128 stands for zero in the data rows.
Some points, one per row:
[119 162 164 141 129 155 166 147 166 180 104  95]
[ 45  84  95  96 109 129 133  92 101 127  92 133]
[123 142 130 107 105 124 134 103 110 133  82 112]
[105 135 130 113 119 138 151 115 121 141  92 119]
[ 65 105 113 102 105 117 124  92 111 137  92 115]
[ 52  98 106  99 104 119 124  89 105 132  88 118]
[108 149 154 118 110 117 123 107 128 150  82  89]
[ 68  96  99  98 114 139 144 101 108 131 101 146]
[ 86 122 122 108 107 123 130  99 112 134  86 109]
[ 81 103  98  89 100 121 127  83  90 113  82 131]
[ 82 105 105 104 124 153 159 113 113 131  98 146]
[ 85 129 134 117 117 126 137 110 133 154  99 109]
[ 94 128 124 108 110 125 139 100 113 132  85 112]
[ 61  93  95  88  95 112 117  77  89 115  83 125]
[ 90 130 133 123 127 142 153 122 138 157 105 120]
[ 66 101 106 101 112 132 138 101 113 136  98 135]
[ 34  72  86  91 109 130 133  89  97 125  96 143]
[ 98 128 122 105 105 117 130  98 115 137  94 119]
[102 128 124 110 113 135 143 110 120 141  99 129]
[ 84 127 135 115 104 111 122 101 126 146  87  95]
Here are 24 more points, each followed by its number:
[ 95 124 122 111 120 142 150 113 122 141  95 125] 0
[ 82 118 120 115 127 148 155 118 127 144  99 127] 1
[ 96 127 122 101  93 101 108  76  97 120  76  99] 2
[ 92 127 126 112 111 128 140 105 120 140  88 110] 3
[ 56  91 103 108 130 156 162 116 119 138 101 142] 4
[102 136 133 118 121 139 149 119 130 148  94 111] 5
[ 69  96  90  75  80  96  99  59  72 100  71 120] 6
[103 138 135 120 120 138 150 121 136 154 102 121] 7
[ 85 109 102  94 103 124 130  88  93 115  81 128] 8
[100 141 144 119 113 126 135 109 139 154  87  89] 9
[ 93 123 123 104 101 113 119  91 109 130  82 105] 10
[ 52  91 104 107 125 147 153 112 121 143 106 143] 11
[ 86 114 114 109 122 145 154 113 120 139 100 137] 12
[100 130 119 100  90 107 117  85 102 125  84 115] 13
[ 60  99 106  97 101 115 121  88 103 131  91 122] 14
[117 147 135 114 114 130 138 109 122 139  88 104] 15
[ 74 104 108 107 124 149 156 113 119 140 104 144] 16
[117 141 131 115 123 146 158 120 127 141  91 121] 17
[101 130 121  96  90  98 103  76 101 121  69 102] 18
[ 57  84  92 100 128 158 163 113 112 133 106 160] 19
[ 68 100 106 103 117 138 146 105 115 136 100 138] 20
[127 168 158 118 106 111 120 102 136 149  81  71] 21
[110 139 130 111 107 127 138 103 122 141  94 119] 22
[ 96 126 112  91  91 104 110  72  93 112  72 106] 23
Which of these numbered points is nearest to each point below by angle, seen from the average point of the first points? Its number follows each.
[ 99 124 121 113 123 148 158 117 123 138  96 131] > 0
[100 122 115 105 117 140 148 105 110 125  85 125] > 17
[ 95 129 130 116 119 131 143 111 128 145  95 111] > 5
[ 21  61  77  84 102 122 123  78  88 116  91 141] > 14
[104 134 130 120 129 154 165 127 135 150 102 129] > 0
[106 124 110  89  88 109 118  79  90 113  78 120] > 23
[ 87 119 116 102 102 118 130  95 108 134  93 127] > 13
[ 59 107 118 112 113 129 136 105 120 146  96 115] > 11
[ 71 101 107 110 132 160 167 121 124 142 106 148] > 16
[107 138 127 110 107 128 136 104 118 141  96 122] > 22
[112 156 152 138 143 162 177 150 163 176 115 117] > 7
[ 77 115 119 104 102 116 125  93 114 138  91 116] > 2
[106 152 158 130 117 129 148 129 156 166  95  92] > 9
[ 79 106 108 104 119 142 150 109 114 136 102 144] > 16
[ 86 133 145 144 155 178 190 157 169 180 123 128] > 1
[106 129 119  99 100 118 126  91 103 124  87 121] > 13
[ 55  97 105  97  98 112 117  84 102 127  86 117] > 14
[ 41  77  84  80  87 102 103  64  78 108  79 124] > 14
[120 151 150 109 105 110 128 102 120 137  79  81] > 21
[100 130 130 117 122 137 149 118 128 146  95 114] > 5
[ 96 130 126 114 121 140 150 115 124 141  93 116] > 5
[103 131 121 100  94 107 119  88 106 128  87 111] > 13
[ 73 102 103 103 121 146 152 107 110 130  96 141] > 19
[ 67  93  91  77  80  97  99  60  73 103  74 121] > 6
[ 79 101  97  89 102 126 131  86  89 111  79 130] > 8
[117 155 147 118 104 119 130 104 126 145  84  87] > 21
